One turning vector, and how many steps it has turned:
The counts run from 0 to 238.
[171 165 129 117 120 113 188 128 142 131 103 138 145 111 168 167 119 116
  85  88  88 156 173  73 112 128  88 131 121 131 157  88  94 123 119 118
 114 127 134 152 132 139 135  86 127 118 137 159 135 100 176 152 115 160
 116]  146
[146 123  72 142 125 110 152 133 140  83 116 158 113 106 116 135 135 136
 115 102 124 138 114 149 130 114 105 148 168 144 119 116 133 144 151  82
 103 113  78 118 173 128 187 128 126  74 134  90 161 123  83 126 166 160
 153]  159
[177 140 127 127 171 112 170 130 177  96 153 143 152  91 132 176  88 124
  94  89 129 167 167  60 123 137 111 182 131 124 126 119 117 117 132 130
 118 103 129 122 148 100 159 116 105 140 134  94 152 131 142 127 120 173
 136]  130
[146 126 155 113 148 123 179 161 170 159 190 133 151 138 121 134 118 126
 109 117 129 133  79 118  96 116 106 158 111 145 162 101  61  99 125 166
 118 130  66 152 108 124 124 124 150 152 161 117 112  89 146 152 123 127
 130]  32
[131 118 134 105 159 141 109 139 133 150 143 151 187 120 148 179 105 127
  70 119 106 163 172  90 132 123 185 165  79  96 148 142 124  92 115 162
 127 124 121 128  81 138  85 114 144 176 114 109 126 142 147 131 114 107
 117]  232
[149 145 112 100 149 142 100 168 108 155 128 127 140 126 152 151  97 112
 116 100 100 194 150  72  77  65 118 141 114  97 137 131 115 134 130 171
 130  88 130 139 103 119 139 137 179 203 113 158 124 124 149 137 116  97
 109]  9
[135  96  86 127 141 156 103 148 126 126 110 144 124 115 122 122 102 123
 147  97 128 168  95 153  65  91 127 140 127 144 116 155 174 149 127 177
 135  85 126 122 141 148 151 156 191 147 137  91 146  88  98  93  98 104
 132]  126
[129 125 115 129 105 161 111 146 108 183 161 148 177 140 124 114 131 146
 114 162  77 133 128 154 132  61 137 113 120 124 159 148  89 155  93 164
 103 135  79 185 103 113 134 133 158 152 126 179 111 112 177 151 177  95
 134]  171
[100  81 130 166 119 127 151 142 171  85 115 104 110 144  93 133 152 139
 150 154 159 104 113 171 146 195 147 134 116 135 122 178 150 109 151  86
 158 158 150 103 136 129 100 154 123 115 164  56 142 128  92 106 129 143
 128]  220
[149 168  96  78  92  96 150 116 122 129  90 138 111 122 155 130 154 131
 113 139  95 146 163  73 146 135  98 111 149 145 162  87 104 112 108  50
 106 159 117 130 138 132 123 105 115  84 133 172 124 166 144 160 175 164
 111]  176
[113  70 115 166 117 154 102 161 145 102 100 122 123 145 122 145 113 146
 113 155 119 136 128 182 167 128 178 111 127  86 112 174 125  95 149  93
 135 125 139  90 153 144  90 164 128 136 123  64 127 153  96 144 148 115
 132]  104
[157 152 127  86 121  96 148  94 129 168 170 149 132 142  90  88 160 148
 155 153 106 136 155 115 133 131  79  91 147 181 181 127 135 128  83 136
 119 154 119 161 134 130 147 117 165  78 139 187 134 141 194 132 148 110
 117]  54
[173 149 147 142 128  97 196 130 162 116 181 106  93 130  93 128 137 155
 164 131 145 150 133 107 122 139  53 127 172 166 138 124 102 127 133 109
 137 116 148 152 158 100 174 131 133 112 132 159 128 105 168 127 141 145
 137]  153
[151 134 155 130 141 114 146  83 140 152 165 144 160 137  98 129 152 147
 126 164 117 115 178 113 146 167 124 125 105 167 177 153 142 116  77 163
 115 151 162 169 117 140  99 117 134  95 144 148 124 128 197 119 132 107
 124]  85
[138 158 121 151 105 108 162 111 136 127 134 101  86 116 102  94 174 157
 175 162 138 118 152 140 150 156  78  89 177 141 155 121 121 146 127  65
 139 161 165 138 139 101 148 146 110  85 128 163 119 137 135 134 177 160
 133]  52
[144 140 146  91 149 116 160  91 135 151 159 135 176 107 116 130 160 121
  99 134 128 131 163 101 129 160 127 164  87 171 164 142 154 111  88 181
 125 142 149 153  79 140  93 100 143 124 157 121 143 115 164 114  97 136
 110]  216
[176 164 131 164 140 120 162  89 139  92 100 134 128  79 130 183 135 141
 103 121 125 119 213  76 155 163 125 144 114 123 126 142 144 127 124  98
 140 120 220 138 127 123 140 123  94 111 132 128 141 107 141 114 125 174
 131]  114
[107 128 106  74 101 140  88 121  95 173  86 125 126 158 133 110 168 102
 133 146 108 151 126 134  92 102 155  75 110 141 153 155 164 132 101 150
 151 146 144 132  91 160  64 134 197 134 125 128 117 128 132 118 115  98
 107]  210
[105 128  59 119 100 145 141 122 130 113  58 166 123 108 123 105 163 110
 134 120 136 124  91 170 125 137 140 129 135 164 147 125 156 165 114 102
 124 167  98 116 113 139 136 146 145  61 161  89 151 114  60 126 160 163
 127]  58
[122 139  83 198 119 165 128 149 120 107  93 128 126  87 166 187 108 138
 109 130 114 131 141 141 132  87 136 140 111  86 113 163 119 188 148  98
 143 115 163 154 128 123 154 154  95 164 133 114 118  88 102 127 147 154
 154]  12
[ 78 119 117 133 135 165 123 150 140 131 148  94 117 145 115  96 165 122
 177 155 170 127  69 167 112 137 148 161 117 135 125 150 121 149 142 143
 156 177 100 135  81  82 111 169 141 158 133  74 107 113  69 116 148 158
 115]  65
[112  62 104 163 121 170 112 169 166 119 116 140 130 154 125 136  93 149
 108 109 114 151  88 171  87  83 145 124 138 101 131 160 122  88 145 141
 116 110  96  98 147 164 136 153 173 144 141  80 140  97 110 144 130 106
 136]  3
[170 141 148 111 170 125 166 148 171 127 173 149 164 105 127 183  87 127
  90 100 124 155 154  67 127 128 119 186 121 109 129 110  93 103 124 169
 118 109 104 121 130 121 132 102 123 163 126 111 131 119 160 146 110 148
 121]  131
[172 155 133 188 124 119 181 130 144 106 137 123 127  70 143 186 115 141
 104 126 105 123 182  86 160 130  95 145 140  99 142 131  77 140 130  88
 127 104 173 148 138 111 162 119  87 145 130 161 126 106 150 149 151 151
 146]  14
[116 148 140 106  87 144 156 139 118 173 131 105 137 143 154 126 162 120
 113 138 102 112  98 150 101 110 138 128  90 130 176 132  64 107 122 146
 141 176  93 156  65 123 102 127 143 173 147 154  91  88 162 158 145 131
 129]  48
[158 153 134 141 155 101 205 122 186 107 160 134 137  98 124 161 126 129
 113 101 139 143 134 102 126 159  91 171 139 152 145  90  85 117 131 128
 117 128  93 145 132  98 158 100 108 119 145 122 141 117 146 149 145 189
 133]  30
[140 150  88 129  81 107 143 124 123 121  73 146 106 122 144 139 146 150
  99 142  96 139 152 132 167 132 116  93 149 131 144  89 102 135 135  36
 113 158 111 126 149 135 144 113 106  72 116 155 121 154 125 153 194 169
 130]  175
[ 93  77 133 149 115 149 142 142 165 121 101 110 144 139  99 129 164 124
 127 129 157  94  95 184 127 160 178 136 101 142 142 165 137 113 142 143
 146 165 135 112 103 145  87 146 134 125 171  47 134  93  89 111 118 128
 122]  219
[102  90 120 169 108 153 137 184 159 142 145 115 119 140 126 110 126 143
 148 141 143 142  42 190  99 118 130 135 154 127 129 138  72 120 158 141
 136 138  71 122 114 112 138 159 148 153 147  98 113  89  94 136 156 123
 145]  34
[118 141  74 121 119 117 142 117 147  90  90 146 113  96 121 114 167 115
 125 132 130 122 108 150 134 173 119 142 130 164 138 112 158 144 135  63
 114 164 115 117 134 118 145 131 123  59 155  88 152 139  62 131 170 200
 129]  59
[114 126  83 153  81 133 122 141 114 103  74 139 122 112 134 130 160 155
 109 147  93 115 116 187 171 112 142  95 138 112 149 136 113 143 135  60
 111 150  93 139 139 132 150 139 102  77 136 130 108 137 102 152 203 147
 133]  174
